One turn moves every row onto another: examples first, then more rows asked
q_69: [ 0.15 -0.38 -0.91  0.94 -1.49 -1.07 -0.65 -0.70 -0.08 -0.74 -0.23 -2.22
  1.15  0.61 -1.80 -0.14  2.08 -1.09  0.51 -0.53  1.38 -0.96  1.57  1.48
  0.86  0.79  0.74 -0.61  0.81 -0.11  0.55 -2.34  1.17  1.71]
q_856: [ 1.07 -0.18 -0.22 -0.16 -0.47 -0.30 -0.97 -0.08  0.43  0.43 -0.52 -1.86
  0.46 -0.16 -0.92 -1.36  2.69 -1.81  0.86  1.03 -0.01 -1.58 -0.85  1.59
  0.09 -0.97  0.21  0.59 -0.37 -0.88  0.23 -0.97  0.17 -0.53]
q_981: [ 0.43 -0.82  0.23 -0.78  0.66 -0.18 -0.34  0.65  0.10  0.19 -0.82 -2.37
  0.78 -0.38 -2.35  0.70  1.63 -0.54 -0.74 -1.67  0.01  0.57  3.49  0.71
  0.93 -0.67 -0.40  0.58  0.35 -0.92 -0.18 -2.46 -0.15 -0.02]
q_468: [-0.61  0.03  1.24 -0.51  0.96  0.24  0.06 -0.21 -0.53  0.45 -0.59 -1.71
  0.26 -1.37 -1.33 -0.27  3.20 -1.60  1.07 -0.17  0.15 -1.64  1.28  0.89
  0.47  0.76  0.00 -0.18  0.97 -1.10  0.22 -2.58  1.79 -1.24]
q_209: [ 1.07 -0.30 -0.05 -1.72 -1.87 -0.41 -0.93 -0.11  0.56  0.06 -1.52 -2.87
  0.35 -0.19 -0.52  1.34  0.92 -0.74 -0.15 -2.32  0.68 -1.38  0.57  0.11
  1.24 -0.90  0.07 -0.16  0.53 -0.42 -0.35 -1.38 -1.15  0.76]
q_549: [ 0.14  0.51 -0.56 -1.61 -1.66 -0.88 -0.18 -0.98 -0.58 -0.97  0.25 -1.08
  0.95  0.79 -0.21 -0.07  1.85 -1.96  0.69 -1.82  1.77 -0.69  1.49  0.57
  1.56  0.52 -0.74  1.51 -0.15 -0.96  1.19 -0.78  0.64  1.06]
q_300: [-0.72 -0.42  0.42 -0.30 -1.76 -0.32 -0.56  0.19  0.82 -2.06 -1.24 -1.40
  0.28 -1.11 -1.19  0.05  1.44 -1.55  0.38 -0.55  1.11 -1.37  1.41  0.98
  1.91  0.22  0.12  0.07  1.21 -0.89  0.02 -0.89  0.26 -2.11]
q_779: [ 0.34  1.02  1.40 -0.37 -1.43 -0.03 -0.52 -0.18  0.18  0.10 -0.25 -1.58
  1.14 -1.05  0.09 -0.82  1.65 -2.64 -0.43 -0.85  0.58 -0.30  4.12  0.28
  0.69 -0.36 -0.09  0.71  1.41 -0.46 -0.08 -2.16  0.91  0.25]
q_107: [ 0.15 -1.55  1.09 -0.73 -0.47 -0.12 -0.25  1.75  0.11 -0.17 -0.76 -1.50
  0.99 -0.68 -0.34  0.41  1.99 -1.70  1.40  0.85  0.72 -0.84 -0.49  0.33
  0.74 -0.52  0.07  0.60 -0.94  0.02  0.15 -2.20  0.26  0.31]
q_303: [-0.02  0.73  0.74 -1.34  1.51  0.65 -1.64  0.47 -0.49  0.33 -1.10 -2.04
  2.35 -0.37 -1.60 -0.21  1.75 -1.14 -0.73 -1.52  0.08 -1.02  2.09  0.28
 -0.06 -0.61 -0.76  1.09  0.34 -1.42 -0.19 -2.10  0.70  1.48]
q_984: [-0.09  0.75  0.00  1.26 -1.09  0.42 -1.82 -0.26  0.88 -1.45 -0.22 -1.96
  0.15 -0.02 -1.92 -0.30  1.90 -1.31  0.46 -0.82  1.70 -1.45  0.53  1.87
  1.28 -0.82 -0.31 -0.59  0.96  0.34  0.04 -2.45  0.59  0.92]
q_317: [ 0.68 -0.10  0.10 -1.39  0.13 -2.37 -0.48 -0.51 -0.41 -0.52 -0.86 -1.27
  1.27 -0.46  0.14 -0.87  2.27 -1.96  1.04 -1.35  0.99 -1.93  0.01  1.04
 -0.11 -0.58 -0.45  0.61  1.06 -0.38  0.71 -1.43  1.91  0.51]
q_280: [-0.33  0.61 -0.77 -1.20 -2.45 -0.59  0.30 -0.56 -0.91 -0.25 -0.43 -2.99
  0.84 -0.93  0.33 -0.19  1.86 -0.82  1.02 -0.20  1.04 -1.65  0.91  0.43
  0.30  0.28  1.06  0.60  0.48 -0.24 -1.01 -2.82  1.08  0.38]
q_878: [ 0.26 -1.21 -1.23 -1.33 -0.01 -0.30 -0.30 -1.00 -0.53 -0.73 -0.39 -1.56
  0.62  0.25 -1.68  0.40  1.70 -1.31  0.10 -0.46  0.00 -0.36  1.19  1.75
  0.82 -0.74 -0.37 -0.42  1.11 -1.52  0.79  0.18  0.64  1.42]
q_697: [-0.20 -0.28 -0.96  0.35  0.09  1.09  0.67 -0.43  0.58 -0.23 -0.90 -2.04
  1.38 -0.05 -0.45  0.78  0.96 -1.31  0.85 -0.15 -0.48 -1.74  1.97  0.51
  1.27 -1.77  0.11  1.54  1.01 -1.82  0.03 -1.31 -0.41 -1.15]
q_618: [-0.51  0.29 -0.05 -1.42 -1.38  0.56 -0.07 -0.61 -0.27 -0.67 -2.11 -2.01
  2.57 -1.73 -0.45  0.81  2.47 -1.80 -0.61 -0.69  0.65 -0.83  1.70 -0.61
  0.40  0.18 -1.23  0.89 -0.13 -0.86  0.46 -2.70  0.55  1.54]
q_514: [-1.18  1.06 -0.57 -1.07 -1.63  0.11  0.34 -0.39 -0.05 -1.04  0.36 -1.17
  0.91 -1.14 -0.16  0.37  1.36 -1.88 -0.75 -1.52  2.90 -1.92  0.89 -0.46
  0.70 -0.46 -0.99  0.23  0.62 -0.77  0.16 -1.29 -0.27  1.13]
q_520: [ 0.81  0.41 -1.15 -0.17 -0.33 -0.21 -0.94 -1.82  0.08 -0.04 -0.21 -2.77
  0.12 -0.36 -2.45 -0.22  1.91 -0.98  0.17 -0.60  1.53 -3.02  2.92  0.08
  0.31  0.14 -0.41  1.12  0.47 -0.18 -0.14 -2.23  0.55  0.20]
q_351: [ 1.99 -0.80  0.16 -0.16 -0.70  1.07 -0.87 -0.40  0.43  0.83 -0.59 -1.40
  0.18 -0.87 -1.88 -0.10  1.42 -2.91 -0.05 -0.59  1.11 -0.90  2.15  0.72
  0.91 -1.79 -0.40  0.67  0.24 -2.24  1.32 -1.45  0.05  1.24]
q_877: [-0.87 -0.94  0.13 -1.06  0.13  1.44  0.43  0.23  0.58 -0.31 -0.18 -1.22
  1.41 -0.67 -0.64  0.61  1.60 -1.53  1.67 -0.46  0.20 -2.06  1.43  0.19
  1.52 -1.26 -0.93  0.67  1.49  0.16 -0.64 -1.93  0.36 -1.36]
q_7: [ 0.01 -1.45  0.14 -0.58 -0.92 -0.50 -0.06  0.01 -0.29 -0.02 -0.75 -2.06
 -0.25 -0.21 -0.80 -0.60  1.57 -1.86 -2.50 -1.72  1.17 -3.11  2.13  0.11
  0.55 -0.05 -0.12  0.11 -0.93 -1.03 -0.15 -2.07  0.33 -0.12]
q_102: [ 0.05 -1.37  0.83 -1.64 -0.42  0.04  0.42  0.91  1.74 -0.28  1.02 -1.75
  0.52 -0.07 -0.53 -0.19  2.03 -1.81  0.33 -1.93  0.84 -0.98  0.97 -0.57
  1.00 -1.48 -0.83  0.20 -0.27 -0.72  0.30 -2.40 -1.19  0.06]
q_67: [ 0.19 -0.33  0.68 -0.65  0.26  0.28 -0.36  0.54  0.24  0.01 -0.60 -1.88
  1.13 -0.90 -1.05 -0.92  1.53 -2.19  2.49 -1.35  0.49  0.51  2.57  0.71
  0.68 -0.35 -0.01  0.26 -1.62 -0.21 -0.24 -2.03  0.48 -0.10]
q_430: [ 0.99  1.63 -0.75 -0.36  0.05  0.48 -1.11  0.66  0.15 -0.05 -0.54 -3.03
  2.04 -0.88 -1.54  0.50  1.57 -2.68 -1.61 -0.53  1.51 -1.23 -0.04  0.80
  0.59 -0.55 -0.25  0.53 -1.05 -0.68 -0.12 -1.88  0.08  0.59]
q_749: [-0.03  0.54 -0.44 -0.28  0.96  0.47 -0.38 -0.09 -0.11 -0.64 -0.69 -1.20
 -0.55  0.15 -0.97  0.70  1.54 -2.17  0.09 -1.46  1.34 -0.86 -0.93  0.20
  0.31 -0.84 -0.39 -0.61 -0.30 -2.34 -0.35 -2.34  0.51 -0.37]
q_738: [-1.00 -0.53  0.33  0.69  0.09  0.05 -0.17 -0.41  0.63 -0.15 -1.00 -1.13
  0.84 -0.58 -0.01 -0.69  2.03 -2.01 -1.00 -0.08  0.75 -1.46  1.72  0.86
 -0.42 -1.83  1.41  0.74  0.39 -1.15 -1.39 -3.28 -0.56  0.23]
q_577: [-0.05  0.47  0.90 -0.44 -0.16 -0.18 -0.83 -0.27 -0.17 -0.73 -0.46 -2.92
  0.93 -0.98  0.41 -1.27  1.65 -2.49 -2.29 -0.91  0.31 -2.11  2.14  0.72
  0.44 -0.40 -0.12  1.23 -1.27 -1.67 -0.11 -2.08  0.42 -0.27]

q_430 turns into q_102
q_877 turns into q_69
And these:
q_209 turns into q_351
q_981 turns into q_856
q_779 turns into q_468
q_303 turns into q_107
q_300 turns into q_520
q_984 turns into q_7
q_67 turns into q_317

One turn moves every row onto another: examples first, then more rows asked
q_605: [ 0.89 -0.46  0.38 -0.49  0.51 -0.08 -0.25 -2.29  0.25 -0.10  0.19 -0.64
 -0.23 -0.44]
q_781: [ 0.04 -0.23 -0.74 -0.18 -1.45  0.89  1.04  1.57  1.18 -0.06  0.32 -0.26
  0.02 -0.86]
q_466: [-0.11  1.52 -0.09 -0.31  0.79  0.18 -0.70  0.05  0.22  0.38  0.11  0.58
  1.38 -0.10]
q_822: [ 1.42 -0.33  0.13 -0.03 -0.05 -0.14  0.41  2.05  0.90 -0.51  0.29 -0.68
  0.38  0.13]
q_336: [-0.29 -0.01  0.16 -0.56  0.05 -0.05  0.70  2.30  0.76  0.13 -0.01  0.26
 -1.30 -0.11]
q_855: [ 1.57 -0.67  0.39 -0.08 -1.00 -0.79  0.09  0.47  1.38 -0.76 -0.10 -1.32
 -0.68  0.06]
q_559: [-0.82 -0.74 -0.02  0.77 -1.26  0.49  0.47 -0.10 -1.03  1.30 -0.54  0.07
 -0.54  0.37]
q_380: [-0.05 -0.30  0.01 -0.63  0.04  0.41  0.09 -2.43  0.28  0.16  0.19 -0.28
 -0.74 -0.90]
q_630: [-0.64  0.96 -0.11  0.91  0.43 -0.49  0.42  0.00 -0.94  0.08 -0.36  0.69
  0.45 -0.94]
q_400: [ 0.10 -0.22  0.56 -0.82  0.90 -0.21 -0.24 -2.01  0.16  0.21  0.05 -0.16
 -1.16 -0.35]
q_42: [-0.08  0.00  0.46  0.01  0.54  0.92 -0.46  0.39 -0.87  1.09  0.00 -0.22
 -0.09  1.72]
q_755: [-0.07  0.60 -0.02  0.03 -0.80 -1.13 -0.42 -0.27  0.53  0.74 -0.66  0.90
  1.16 -0.95]
q_370: [ 0.66 -0.77  0.15 -0.03 -1.41  0.36 -0.68 -0.21  0.24  1.42 -0.30 -0.35
  1.05  1.06]
q_495: [-0.09  0.00 -0.57  0.26 -1.08  1.08  1.16  0.26  0.61 -0.93  0.42 -1.23
 -1.38 -0.63]
q_73: [ 0.03  0.48  0.35 -1.23  0.15  0.42 -0.15  0.89  1.45 -0.27  0.31 -0.64
 -1.90  0.60]

q_42 turns into q_559
q_605 turns into q_400
And these:
q_855 turns into q_73
q_336 turns into q_781
q_630 turns into q_755

